In the rows, zero is written as 128.
Each path below is one point turned by a fixed rotation once a step. After each direction that follows a path, write how fast that rotation turns it, in degrees each step (0 if it stays still).
Each turn is a multiple of 5 degrees from 10 to 175, or 0.
Each row of a path follows its step; steps can be skipped.
Rotation 1:
step 1: [118 133 128 129 130 129 137 134 123 108 139 122 137 134 135 134 111 129
 120 146 125 118 135 143 116 126 131 125 131 114 125 128 129 137 130 137
 121 129 136 128 127 131 130 119 125 136 139 120 134 124 125 122 120 128
 113 117 136 126 117]
step 7: [119 125 117 129 116 121 132 131 132 112 137 118 130 126 132 117 123 137
 128 126 133 121 125 125 110 122 148 149 120 120 126 125 125 131 129 130
 115 132 143 123 131 125 122 130 134 138 111 126 134 122 123 127 125 128
 120 126 130 133 127]
step 8: [128 135 135 140 142 124 133 122 122 133 129 128 125 134 129 130 122 133
 114 129 133 112 137 135 122 123 115 130 118 123 113 111 119 125 139 124
 120 120 127 132 116 125 135 132 119 132 131 128 127 136 137 138 126 108
 114 129 124 124 123]
step 21: [123 109 129 125 114 124 129 117 127 117 132 128 131 125 124 135 120 129
 132 131 126 113 134 131 124 126 113 139 126 119 133 137 129 141 124 133
 111 129 133 138 117 132 138 125 128 145 134 124 124 127 135 134 129 117
 114 137 129 131 139]
step 22: [130 132 135 127 125 115 143 130 130 127 127 127 117 127 126 107 125 127
 124 124 132 133 134 124 132 127 149 127 116 113 115 115 129 137 135 130
 115 121 131 124 133 113 120 128 123 126 136 121 136 129 125 130 120 129
 109 129 125 126 133]
step 23: [125 123 132 129 127 132 126 121 125 122 136 122 128 129 130 122 115 114
 132 124 149 126 120 126 112 125 119 125 124 135 124 128 114 112 127 139
 118 127 126 129 123 135 141 122 129 144 128 124 140 125 134 135 127 105
 118 127 127 133 120]
step 24: [132 134 131 125 130 128 142 134 129 115 135 130 124 132 121 133 129 134
 124 132 126 131 127 146 107 121 130 135 114 110 120 125 125 143 128 134
 122 128 124 133 127 126 117 122 116 120 121 114 131 127 131 122 126 132
 121 116 143 125 120]
step 26: [132 143 132 124 128 132 139 125 125 120 129 114 120 140 134 118 128 141
 127 143 131 108 132 125 134 132 127 120 124 120 115 132 129 131 124 130
 114 122 135 122 127 120 122 117 117 131 120 112 133 127 133 135 130 131
 112 127 128 123 128]
[126 128 128 127 125 127 134 128 131 133 124 127 128 128 130 132 126 129
 130 130 128 129 129 125 130 123 126 126 126 128 130 129 130 128 131 130
 123 124 128 128 126 127 129 128 129 128 128 127 127 127 125 129 127 127
 132 130 127 128 128] -> 60
[129 127 124 128 127 128 127 128 129 128 128 130 129 127 128 125 131 130
 130 129 128 128 124 129 123 122 128 129 130 127 131 126 126 129 130 126
 126 130 126 128 127 129 131 129 127 126 124 127 129 134 127 128 130 126
 131 126 129 125 128] -> 85
[127 125 126 129 128 124 127 131 127 124 127 130 130 125 126 132 123 129
 128 127 127 130 133 128 128 126 132 128 127 125 127 127 128 130 129 130
 129 129 130 128 129 129 127 135 127 128 127 128 129 131 126 128 130 130
 128 130 130 129 128] -> 125
[128 130 128 130 125 127 127 127 129 124 124 127 128 130 133 132 130 129
 129 127 126 128 128 130 128 129 128 126 131 133 125 129 127 126 131 126
 127 132 127 129 125 128 125 126 128 128 122 126 127 127 127 129 127 132
 126 129 130 130 128] -> 55
[122 126 125 128 132 127 127 129 126 127 129 130 128 129 129 128 128 132
 129 126 133 125 128 130 130 128 124 122 131 130 128 129 125 126 128 129
 130 127 127 129 128 129 129 130 126 131 131 126 125 129 124 128 127 126
 126 128 127 126 126] -> 145
[128 128 128 124 127 130 129 128 130 130 126 128 130 128 129 125 128 127
 128 125 125 127 132 124 126 128 128 128 130 128 128 127 129 125 132 128
 128 128 124 125 128 130 129 128 121 128 130 130 131 128 129 128 130 129
 123 131 127 126 127] -> 80
Rotation 2:
step 0: [122 130 139 134 138 134 121 121 132 139 131 134 136 109 124 136 113 121
 139 117 135 113 132 119 113 129 124 122 124 133 126 122 121 138 123 129
 120 124 129 125 128 133 137 135 128 133 128 136 114 128 138 138 129 114
 123 114 123 149 128]
step 1: [134 143 126 138 134 127 131 130 122 120 128 117 139 141 120 129 128 126
 120 117 149 108 138 130 136 131 131 133 109 129 136 113 133 125 130 128
 136 123 135 130 129 117 134 112 131 131 132 122 133 130 133 135 139 120
 132 130 122 138 134]
step 9: [124 135 119 131 129 136 133 114 137 131 123 133 127 114 132 118 114 128
 129 131 131 129 135 128 127 124 119 119 122 130 117 119 115 117 116 121
 128 137 134 132 132 130 114 129 138 136 125 140 129 144 135 153 132 116
 118 128 124 135 134]
step 10: [123 136 144 132 147 128 133 131 119 134 131 132 129 123 129 132 126 129
 104 124 142 120 128 133 132 127 130 113 124 133 148 136 134 123 119 124
 133 125 138 125 128 116 129 125 127 121 114 126 131 142 122 134 135 117
 130 124 111 123 123]
step 20: [138 140 125 127 131 142 133 124 116 126 120 130 126 150 118 119 127 131
 137 129 132 115 134 122 128 122 124 118 115 131 130 115 115 126 131 131
 139 134 148 129 140 132 135 121 121 126 118 132 146 128 127 123 127 116
 124 133 121 134 134]
step 23: [124 124 129 134 129 128 141 131 126 132 131 116 134 126 121 124 108 123
 135 131 118 116 136 117 143 127 121 121 105 132 122 130 124 119 134 138
 132 131 138 119 134 136 117 132 111 129 127 131 125 124 130 133 119 126
 133 107 119 138 128]
step 26: [129 132 149 143 138 130 133 140 117 131 123 136 131 114 123 131 116 135
 127 124 131 124 131 123 130 122 124 116 121 146 132 133 126 123 135 124
 127 136 131 129 124 125 132 121 116 137 132 128 124 131 131 123 119 105
 122 127 116 121 147]
step 27: [127 136 126 124 138 124 118 124 132 131 138 135 126 145 126 128 121 120
 131 131 142 123 129 116 124 119 117 118 126 131 133 110 128 136 124 128
 135 123 135 124 119 120 132 125 136 132 117 134 126 144 136 132 121 124
 122 131 128 154 147]
[128 126 129 126 128 127 128 129 125 135 128 127 128 129 126 131 126 130
 128 128 130 124 128 128 131 129 129 128 131 128 127 128 133 128 126 128
 130 129 129 127 126 131 126 127 131 127 129 127 131 129 125 126 128 129
 122 128 132 128 125] -> 125
[129 129 126 129 129 127 131 128 124 128 127 128 132 131 131 127 128 127
 125 126 129 128 129 128 127 124 127 130 132 127 128 122 131 130 127 129
 127 127 128 124 128 128 127 130 123 130 129 125 129 130 129 124 130 131
 130 129 127 132 128] -> 110
[130 129 128 128 130 127 130 128 128 128 125 127 130 125 131 129 124 126
 129 129 126 126 125 129 129 129 129 128 132 131 127 133 126 129 133 125
 127 126 125 126 128 129 128 128 126 130 129 129 129 129 131 130 132 130
 124 124 124 129 127] -> 155
[127 126 124 128 126 129 129 126 125 129 129 127 123 128 125 127 130 130
 129 130 129 128 128 129 134 128 128 126 127 129 127 123 127 131 130 125
 126 129 126 127 129 125 129 127 126 133 129 128 131 129 126 132 131 127
 130 125 129 126 126] -> 135
[125 125 129 128 131 131 130 127 129 123 128 129 128 130 127 130 124 128
 129 125 127 128 132 127 130 126 129 130 131 129 128 127 125 126 129 126
 129 126 131 131 126 126 129 124 130 127 132 129 129 130 125 130 129 130
 128 130 131 132 128] -> 55
[128 128 127 127 124 131 125 125 130 128 127 126 130 129 129 125 130 130
 124 127 129 127 129 132 128 125 128 130 129 129 131 128 127 127 128 131
 126 127 130 123 128 130 124 124 128 126 128 134 129 127 129 131 132 128
 127 130 128 125 130] -> 95
[127 129 131 129 131 128 125 128 128 130 130 128 128 128 127 128 128 124
 130 130 126 127 127 130 127 127 126 132 125 129 127 124 127 129 130 126
 129 122 130 125 123 131 127 125 127 130 128 130 128 127 128 126 123 127
 129 125 130 126 128] -> 95
Rotation 3:
step 6: [125 128 133 138 121 128 135 126 131 126 113 130 128 121 133 129 129 125
 127 131 115 147 132 134 133 126 144 111 139 119 121 122 129 120 118 126
 126 147 126 131 134 120 125 125 122 127 133 129 130 109 133 116 125 124
 131 129 139 122 134]
step 8: [141 105 117 117 129 138 126 124 123 133 137 141 128 131 130 129 122 135
 140 136 113 128 131 127 128 133 108 122 130 119 130 120 123 131 112 124
 126 132 124 126 133 126 128 133 112 125 125 133 143 125 127 127 125 129
 131 132 126 132 132]
step 14: [137 133 119 128 117 131 122 129 124 129 125 120 132 131 130 129 123 117
 124 129 114 132 127 137 140 125 126 122 129 118 123 133 124 126 101 130
 126 130 128 134 124 115 122 131 121 135 125 137 123 126 107 123 131 130
 127 122 118 116 145]
step 15: [131 137 118 134 129 127 130 122 135 130 123 118 138 127 123 132 143 141
 121 122 133 124 126 133 133 119 133 131 128 129 111 132 135 138 134 126
 132 129 127 132 126 123 142 134 123 108 121 133 117 111 131 113 119 125
 125 116 138 127 125]
step 16: [131 117 115 130 146 123 127 122 125 128 129 122 121 132 121 131 122 129
 129 141 138 120 129 137 130 138 112 137 126 114 131 103 124 123 126 137
 122 135 129 124 136 126 133 125 122 123 129 136 115 127 129 123 141 119
 129 130 123 124 132]
step 19: [133 102 124 124 139 129 136 123 125 128 130 137 128 126 137 131 124 125
 122 133 117 133 126 132 122 127 128 118 127 137 138 114 122 109 128 127
 123 134 127 127 133 133 128 124 124 118 131 139 124 138 116 128 128 126
 132 112 146 125 131]
step 22: [133 126 126 146 133 134 124 126 137 127 119 133 124 128 145 122 117 117
 117 122 134 128 125 125 129 130 117 135 129 121 128 122 137 115 109 129
 114 133 127 139 132 131 122 128 120 137 137 140 122 132 119 138 134 134
 136 127 134 122 126]
step 27: [134 111 119 124 140 130 135 130 130 132 141 131 112 133 120 125 123 126
 128 125 129 124 128 140 127 123 123 113 119 127 116 125 122 127 115 131
 124 142 122 118 127 131 128 127 119 117 122 137 126 121 121 127 116 120
 120 130 119 113 119]
[127 128 126 128 125 128 134 129 125 126 128 126 129 128 131 127 128 127
 126 127 126 127 125 130 129 130 133 127 129 129 126 125 126 128 129 127
 130 127 129 128 131 130 125 130 129 127 125 125 122 128 128 125 126 125
 128 124 129 130 130] -> 80
[121 125 129 128 130 130 129 126 125 127 132 126 125 127 128 127 127 128
 129 124 126 126 129 129 127 129 130 125 131 130 132 129 130 130 132 124
 127 127 127 128 127 130 127 129 125 126 129 130 128 129 123 133 128 128
 129 128 126 128 128] -> 40
[130 129 131 129 127 127 127 133 126 131 128 129 127 128 129 124 126 122
 129 124 129 131 125 126 131 130 128 129 125 133 130 128 126 128 129 129
 128 127 125 129 127 127 131 128 131 125 129 133 129 129 126 129 127 130
 128 127 129 132 127] -> 40
[126 130 128 122 126 125 128 132 131 129 127 128 125 125 127 128 133 129
 125 126 131 125 130 126 129 130 130 127 128 129 126 128 127 130 131 126
 123 129 129 128 129 124 131 131 127 130 125 127 129 127 129 128 130 128
 129 126 130 127 129] -> 130
[132 127 128 129 128 129 124 125 130 129 124 128 124 125 130 131 131 122
 127 129 131 131 129 130 127 128 130 128 130 129 130 128 125 126 129 123
 127 131 126 128 128 130 125 127 127 129 124 127 128 127 124 127 126 128
 128 128 124 128 128] -> 135
[131 130 128 127 129 126 126 128 126 128 129 133 130 127 127 130 127 126
 129 125 125 123 127 127 127 127 127 130 129 125 130 127 125 127 132 127
 128 126 131 134 130 126 124 129 127 129 128 131 129 131 127 129 130 125
 129 128 127 128 130] -> 120
